One turn sends every row of this set to another row. A few are shown first. Where does it send the rows asked after them?
fev: [ 14  12  -4 -14   1   9   2 -11  -1  14   6   9 -10  -1  -8  22  18  21
  -7]
Rap: [ 13   4   8   2  14  14 -22   2 -10   3 -13  16  -3   4  23 -18   2 -19
 -14]
Lub: [ 17  16 -13 -13  12  -1 -17 -10   6  10   1  22  -1  -1  10   0  19  -7
 -23]
pagus: [ 17  10  -9 -18  12 -12  -9 -17   8   9  12  16  -3  -2   7   2  23  -7
 -18]
Karil: [-23 -14  -5  22 -15 -13  14  11   3 -17  -8 -10   3   6  -5 -21 -16  -8
   0]
sakon: [-20  -7  -3  17 -17 -12  21   4   5 -17  -2 -14  -1   6 -17  -9 -11   9
  12]
pati: [ 12   6  10   2  24  -1 -16  -7  -6   1  -5  11  -6   3  27 -18   9 -23
 -11]
kadap: [ 17   5   8 -15   2   8   8 -16   1  13  16   0  -7  -4  -9  19  14  21
  -2]
lib: [-21 -13  -8  23 -17 -17  13  15   4 -12  -7 -11   2   2  -3 -23 -13  -8
   3]
tobu: [ 26  13  -8 -15  13  -8 -16 -20  -3  15   7  11  -7  -2   5  11   9  -3
 -16]
mapib: [-17  -2 -23   9 -12 -20  23   6  11 -16   2  -9   2  -1 -15  -8   3   8
   6]
Fus: [ 12  -6  32  12 -13  13  -1 -13  -3  25   7  -9  -3   9  -4   6 -13  12
  -2]
gis: [-14   5 -27   7   0 -26  11   1  16 -26  -5  -1   4   5  -9 -19   4  -5
  -1]
mak: [-21  -6 -16  14   2 -15  12   9   3 -27 -12  -3   3   2   2 -26  -6 -16
   0]
zudov: [  3 -14  25  10 -10  20 -10   7 -19  22  -6   5  -7   6  12  -3 -12 -10
 -14]
kul: [-18  -1 -21   4 -11 -22  24   1  10 -18   1  -7  -1   3 -18  -4   2   9
   4]
lusa: [-18  -5 -18  14  -1 -18  12  14   4 -26  -8  -5   2  -1   1 -26  -4 -12
   4]
Vur: [ 23   7   2  -3  25   1 -22 -14 -17   7  -6  11  -6  -2  23  -6   1 -19
 -15]
miv: [-19  -4  -7  20 -16 -14  20   8   7 -14  -4 -14  -3   3 -15 -13  -8   9
  15]
Favod: [  4 -16  28  15   4  11  -2   2 -19  18  -4   2  -2   2  22  -9 -11 -16
 -17]
nodum: [ 24   4   5 -14   1   6  -2 -17 -12  19  11  -1 -10  -4  -6  24   1  16
  -6]
suru: [ 17  -9  18  10   5   8 -13  -5 -23  22  -5   2  -3   0  20  -1 -17 -16
 -20]
solus: [  8   2  24   8 -16  15  -7  -8  -5  25   4  -2 -11  11  -7  15  -6  18
   1]
lugod: [-14   3 -25  10  -4 -25  12   4  16 -23  -4  -3   3   1  -8 -22   4  -3
   4]
zolib: [ 22  -2  24   8  -5  12  -9 -14 -15  24   4  -9  -7   4  -1  12 -20   6
  -4]

nodum goes to Vur
kul goes to mak
solus goes to Lub
Where do these go?
pagus goes to Favod
lib goes to mapib

